(in the rows, 128 means zero)
The rows of X fall into a few groups, which share some directions, and each row is roughly a mix of its group's hidden directions, except one row that fits no group.
X:
[[122  79 102 114 120  76 103  96 103 105]
 [139  65  97  82 122 142 103 113 150 116]
 [116  90 164  63 103 135 108 133 105 140]
 [113 124 113 126 180 182 136  91  95 144]
 [116 185 166 123 118 122 147 122  71 143]
 [124  57 138 109 101  93 106  98 132 116]
 [131 117 105  91 168 147 119  72  97  99]
 [128 179  96 132  68 110 120 116  96 140]
 [100 114 139  76  89 109 157 153 168 115]
 [ 95 145 115 136 122  73  89 104  90 153]
 [137 115 121 127 164 192 125  88 165 114]
 [ 92 154  73 128 129 179 118 163 127 126]
 [151 146 155 155 142  81 104  71 109 127]
 [120  90  83 106 110 103 120 163 144  78]
 [148 169 143 115 104  76 149 104  82 131]
 [178 152 119 107 103  92  88  97  99 131]
 [ 81 153 151 149 108  91 114 180 107 133]
 [130 114 134  59  81 146 126 158 142 144]
 [113 164 169  81 136 155 106  83 123 119]
 [167 115  88  60 138 146 137 135 113 147]
 [133 172  78 134 149 148 117 149  74 126]
 [119  98 104 180 152 146 132 125 186 145]
 [105 146 170 112 102 117 141 198 118 124]
 [157 189 104 121 106  78 136 136 126 151]
 [139 182 139 106 145 155 140  94  74 118]
 [112 113 158 115  92 105 144 155 194 142]
 [147 131  92  97 114 128 120 167 149  64]
 [ 82 140  99 178 134 169 114 111 159 117]
 [138 117 135 131 134  63 106  97 162  86]
 [ 89 102 151 142 109 110 153 158 180 161]
 [137 118  61 124 103  82 114 110 116  98]
 [157 116 167 125 110 155 116 119 176 181]
 [117 128 176 150  92 120 124 127  74 170]
 [146 125 131  81  95 177 126 122  89 165]
 [110 122  95  95 124  74  92 130 127 174]
 [136 143 102 124 131  85 112 113  77  74]
 [115 124  82 105 135 105 126 128  85  67]
 [ 86 130 107  75  91 154 100 104 139 109]
 [104 145 137  49 126 156 143 130 147 110]
 [ 88 182 153 155 142 152 142 145  94 154]
 [177 133 115  97  93  78 121 111 109  98]
 [160 142 121 100 128  99 101  82  88  88]
 [175 184 114 133 124 129 129  95 165 100]
 [140 118  86  89 130 114 112 125 116  59]
 [ 81 109 139 148 108  72 114 162 123 160]
 [184 110 113 147 118 111 167  94 170 138]
 [119 106 141 132 146 130 129  53 156 166]
 [128  94  91 105 121 131 122 167 176  84]
 [105 131 109 183 167  84 124 117  97 106]
 [148 195 148 138 110 124 150 142  85 104]
 [ 80  97 158 126 154 170 133 116  88 152]
 [135  95 108 118 158 178 152 138 174 162]
 [152 144 118 108  98 124  64  78 123 125]
 [188 155 134 101  95 138 104 150 156 101]
 [139 192 111 178 105 107 143 101 131 133]
 [ 81 125 180 170 128 158 117 104 112 148]
 [150  82 179 108 142 103  97  92 112 127]
 [102 160 122 187 130 178 124 132 158 145]
 [103 121  86 183 132 106 114 175 105 132]
 [170 145 162 136 143 155 104  77 124 166]
 [118  88 150 112 101  85 122 128  66 123]
 [ 94 112  77 106  77 138  98 143 103 129]
 [140 112  75 136 136 109 107 157 134  66]
 [ 98  87 110 172 169 157 131 128 139 167]
 [152 185  75 113 131 153 127 149 159 122]
 [110  96 140 144 151 137 132  72 171 168]
 [127 168 177 113  95 167 137 132 154 163]
 [135 149 131  80  75 114 171 137 162 131]
 [ 79 149 108 151 148 118  64 105 135 128]
 [136 140 132  82 100 190 142 143 101 158]
 [146  99 117  85  98  75 135 146  92 149]
 [144 160 115 151 119  98 112 126  54 112]
 [126  72 139 106 120 148 120 188 110 156]
 [142 177 145  96 118 110 162 118 132 185]
 [123 175 154 157 169 158 115  85 150 120]
 [122 144 112 129  94 107 142 199 143  93]
 [101 141 146 123 155 194 102 132 136  85]
 [128 130  85 169  84 107  90 112  93 137]
 [152 109 136 108 106 168 107 155 189 152]
 [149  98  93 155 127  79  87 134 132  90]
 [148 144 130  58 107 114 116  89 152 104]
 [125 108  96 143 115  87  94 103  69 115]
 [114 207 149 128 130 140 141 143  92 142]
 [174 129 143  96 125 168 168 122  88 103]
 [126 150 172 104 111 125 129 110  60 101]
 [158 153  64 115  87 126 110 134 161 125]
 [153 184  93 129  83 121 150 138 162 136]
 [138 105  90 171 153  90 172 117 130 157]
 [122 149 182 130  86  74 134 113 105 119]
 [161 119  90 136 140 139 180 143 101 176]
 [108 122 103 119  89 172  65 118 137 139]
 [152 149 150  84 121 151 117 108  97  70]
 [137 153  64 157 128 156 126 162 164 130]
 [143 103 164 104  85 141 120 116 147 188]
 [124  89 114  99  90 115 127 171 179 112]
 [134  77 155 116  81 145 118 153 160 162]
 [142 180 152 175 128 157 138 158 117 165]
 [116 145 179 155 127 171 167 163 148 112]
 [127 171  99  84 122 147  80 101 105 112]
 [ 90  75 102 134 161 143 102 118 155 163]
 [142 154 156 150 101 126 135 167 159  68]
 [131 173  99 121 138 159 106 181 135  89]
 [107 124 185 107 136 160 168 116 110 169]
 [161 162 150 110 121 164 142 177 146 168]
 [178 132 117 121  87  86  94 115  95 144]
 [107 115  62 107 140 125 139 132 161  82]
 [ 81  99 128 146 136  70 144 135 165 109]]
One row of each group comes first, with its name. Which group is each row after those in?
[105 185 171 141 150 131 163 106 106 148]
D
[128 137 188 120 146 175 142 142 171 149]
Z
[167  86 102 132 130 142 167 156 175 139]
R

[120 115 169 194 103 110 138 117 110 163]
Z
[ 91 106 126 140 120  77  76  95 109 130]
R
[151 184 107 149 142  90 128  95  92 113]
Z
[102  81 174 127 114 123 100 109 146  82]
R
[151 105 151 109 132  97  81  73 103 116]
Z
[ 82  88 109 101 138 124 116  90 143  81]
Z
[132 146 165 130 131 185 139 146 137  70]
R
[134 139 161 150 156 127 119  63 101 166]
D
[134 157 149 117  70 105 144 182 146 124]
D
